(in the rows, 128 means zero)
The rows of T fall into several groups, and each row is roughly a mix of its group's hidden directions.
T:
[[123 134 119  95 126  96 130 144  79 151 147 101]
 [106 133 122 110 128 106 115 153  81 167 135 104]
 [139 138 131  94 176  94 161 137 115 122 132 112]
 [133 120 103 142 148 102 111 173 130 162 111 102]
 [137  70 142 138 141 145 124 101 118  98 150 119]
 [131 107 154 153 127 162 137 153  96  90 120 144]
 [115  89 127 144 145 107 129 173 117 163 110 120]
 [147 151 142 123 101 111  91 126  78 128 143 141]
 [103 127 108 153 101 129 146 116  86  86 125 122]
 [134 149 147 125 117 112 115 121  73 166 116 150]
 [129 111 117 161 113 145 125 154 175 123 127  89]
 [144  85 117 135 153 140 116 103 135  91 156 108]
 [136 145 155  99 106 151 160 101 135  93 144 139]
 [156 111 129  94 151 100 111 104 110 127 158 156]
 [141 123 155 106 160 151 110 136 174 148 139 150]
 [119  99 114 154 135  88 128 171 133 155 113 115]
 [135 121 148 129 130 170 126 158 118  78 104 136]
 [126 187 122 107 127 113 142 154 139 159 113 119]
 [135 151 111  96 103  92  96 103 107 108 135 119]
 [110  90 136 121 158 124 166 141 149  96 140 107]
 [144 131 132 101 177  95 158 136 119 111 134 104]
 [145  80 136 145 138 159 133 106 118  92 151 124]
 [129 158 105 127 135  92 130 110 176 153 141 111]
 [142 123 137 142 131 161 130 108 177  93 115 153]
 [103 110 135 137  85 148  93 121 163 131 103 123]
 [137 123 146 136 121 172 125 135 123  88  82 139]
 [106 137  91 133  94 111 145 120  85 101 140 125]
 [151 148 142  94 111 149 135  95 122  90 157 131]
 [ 91 125 140 156 110 124 120 136 149 126  96  81]
 [100 142 100 121 124  87 119 109 145 172 140 132]
 [145 143 149 118 127 153 120  89 105  82 150 134]
 [126 123  97 124 119  79 118 115 156 171 134 135]
 [101 138 116 101 124  96 121 145  81 154 129 106]
 [150 138 136 108 169 125 180 141 108 114 138 116]
 [151 135 141 110 170  92 149 124 106 103 135 102]
 [150 143 137 105 170  88 157 137 110 122 137 109]
 [138 117 118 135 129  80 124 120 153 182 136 136]
 [110 136 117 102 123 106 125 140  73 149 141  97]
 [ 90 134 103 130 101 116 138 128  82  94 120 130]
 [105 150 101 149 123 143 154 170 154 126 101 116]
 [105 110 114  96 143 153 154 139 175 115 129 111]
 [124 179 134 118 119 103 148 162 133 151  99 120]
 [100 113 116 112 124 127 152 148 180 106 155 119]
 [102 127 124 107 128 107 125 148  70 145 140 102]
 [155 119 143 107 151 115 110 145 169 171 130 137]
 [119 155  99  84 115 123 115  81 135 134 138 133]
 [142 101 140 172 152 143 155 161 150 123 116 115]
 [108  78 124 118 114 142 154 145 172 117 130 127]
 [155 162 140 116 123 100 103 128  77 120 124 116]
 [152 139 153 106 155 140 114 118 162 176 131 125]
 [132 163 126  86  97 117 105 105 103 123 150 138]
 [153 165 139 133 135 126  93 107  80 116 140 131]
 [104 104 112 135 137 144 163 118 185 124 133 130]
 [116 100  99 157 149  99 109 155 133 163 120 117]
 [152 157 122 122 163  88 156 148 114 105 124 113]
 [158 119 124 107 176  94 143 132 123 122 157 111]
 [167 110 149 109 136 102 118 109 100 129 159 157]
 [170 157 152 111 126 141 121 132  81 147 116 126]
 [132 158 127  73 109 120 113 115 112 101 154 120]
 [145 124 156  89 152 130 113 118 154 171 129 148]
 [131 127 118  71 115 104 114 108 103 115 157 119]
 [116 145 118 122 141  81 127 116 156 177 143 123]
 [118 104 108 141 135  95 131 165 138 166  97 113]
 [116 141 150 148 145  91 118 129  72 140 114 136]
 [120 129 114 106 124  95 116 165  89 160 134 106]
 [156 134 139 146 134 158 132  93 180 123 123 142]
 [167 136 146 119 161  96 149 127 107 104 142 102]
 [114 122 101 122 128  85 109 127 156 176 139 127]
 [133 109 151 141 129 163 132 150 108  76 104 130]
 [145 125 132 107 177  96 162 140 116 107 134 110]
 [139 128 140 148 136 157 138  97 175  93 124 147]
 [115 144 101  84 132 104 111  82 116 123 135 121]
 [155 149 123 109 170  83 144 133 107 122 145 122]
 [135  95 154 168 122 145 169 141 143 146 124 148]
 [118 162 110 121 132 102 121 129 148 183 153 127]
 [110 157  99 141 121 128 130 157 166 117  97 100]
 [140 163 116 137 145 100  96 113  88 155 142 130]
 [ 95 134 113 148 132 133 153 163 153 118  96  97]
 [167 118 159 109 154 130 129 118 174 144 131 146]
 [162 120 147 113 154 131 114 133 162 175 148 125]
 [146 132 145  94 129 121 104  94 111 164 161 145]
 [156 132 127 104 176  99 158 135 113 106 140 116]
 [122 123 100 130 124  76 129 105 145 164 153 119]
 [129 137 120 120 174  83 159 153 117 132 134 110]
 [168 133 130 116 163  88 141 128 109  93 139 122]
 [146 125 152  99 144 152 138  97 103  85 144 120]
 [153 165 150 124  95 124 116  98  94 114 135 147]
 [131 122 159 116 134 182 131 118  98  93 121 125]
 [119  74 117 142 122 171 118 110 135 114 145 145]
 [144 132 163 111 164 131 120 127 173 161 132 140]
 [111  83 123 115 131 148 166 136 173 123 132 123]
 [148 113 135 161 128 145 140 104 174 100 122 155]
 [133 144 108 132 128  88 127 112 152 182 144 115]
 [122 113 107 141 137 108 116 177 139 163 100 109]
 [119 106 120 148 148 113 151 162 145 172  99 120]
 [151 120 135 153 129 163 125 112 179 123 127 161]
 [141 108 131 119 118 162 129 136 102  71 111 114]
 [127 124 157  97 123 155 144 100 117  82 151 135]
 [144 142 114  78 101 106 100 118 105 123 149 118]
 [121 113 149  97 124 157 127  91  98 120 125 167]
 [158 149 153 131 102 114 100 149  84 110 133 126]
 [163 137 141 106 165 101 163 137 107 108 137 118]
 [140 114 141  94 153 130  99 143 172 159 128 143]
 [127 136 126  96 133 104 121 158  86 160 139  97]
 [108 135 116 113 125  95 128 155  80 148 145 100]
 [167 172 134 131 123 134 119  91  98 147 121 139]
 [106 136 110 112 124 104 118 159  86 155 149 101]
 [165 132 150 103 163 111 158 123  98 111 146 124]
 [135 165 140 146 139 117 114  88  83 136 134 148]
 [150 142 113 104 175 114 164 149 134 126 145 106]
 [128 104 109 154 141  93 122 166 130 164 108 112]
 [124 176 125 112 118  97 140 160 130 146  97 146]
 [154 130 124 121 177 100 157 135 111 107 148 106]
 [152 128 133 138 126 150 128 110 182 114 117 169]
 [117 140 117 152 123 129 133 152 163 104 100  80]
 [145  98 154  99 140 113 109  89 103 127 152 143]
 [123 171 130 103 115 111 145 163 142 154  97 142]
 [161 138 130 116 168 101 152 130 111  90 134 108]
 [162 101 136 118 139 129 119  98  99 115 164 159]
 [131 126 122  73 100  94 125 109 110 111 149 120]
 [ 98 107 116 148 100 169  96 108 140 146 135 140]
 [115 120 107 133 145  87 122 169 131 158 106 105]
 [119 120 142 155 130 159 135 146 105  77 109 105]
 [142 153 148 114 122 151 143  85 123  93 159 141]
 [143 120 147 145 138 168 128 106 172 103 112 149]
 [150 120 154 125 131 185 129 134 123  87 115 133]
 [154 160 149 137 122 143 133  84 116  85 129 133]
 [136 122 157 102 126 143 121  87  89 138 146 159]
 [126  77 127 148 138 153 129 105 105  94 143 143]
 [135 139 159  90 124 157 145 110 116  89 154 133]
 [114  94 106 160 134 111 121 148 139 174 104 131]
 [108 147 115 156 112 114 131 164 155 115  88 106]
 [136  94 134 141 115 158 169 135 174 131 133 137]
 [124 131 106 128 130  75 123 121 155 175 139 121]
 [116 136 108  98 118 106 115 151  83 154 135  99]
 [111  85 125 132 146 136 170 144 170 124 131 118]
 [112 126 111 107 121  93 130 145  78 142 150 101]]
Here is one row of each group, with its name. Which group are the others in?
[104 133 119 112 129 103 123 146  81 162 149 100] => (102)
[ 95 128 115 147 127 123 151 167 153 118  89 106] => (6)
[148 163 150  97 119 158 129 107 115  92 149 130] => (108)

[137 151 115  76 118 111  98 108  99 115 128 112] => (108)
[138 149 132 140 107 146  96  90  97 148 130 162] => (108)
[119 120 129 153 161 150 162 145 161 149  96 122] => (108)
[117 160 131 118 108 106 124 160 160 166 105 114] => (6)
[124  81 131 157 126 156 112 106 139 102 141 100] => (6)
[141 132 140 129 116 184 120 136 111  96  91 132] => (102)
[157 165 145 123 126  98 118 120  75 137 131 128] => (108)
[116 124 102 112 123  83 119 101 162 160 134 144] => (102)
[122 127 158 134 141 155 146 139  96  76 123 108] => (102)
[ 98  93 137 139  94 161  98 104 136 126 116 143] => (6)
[151 139 143 104 168  94 161 140 113 119 133 104] => (6)
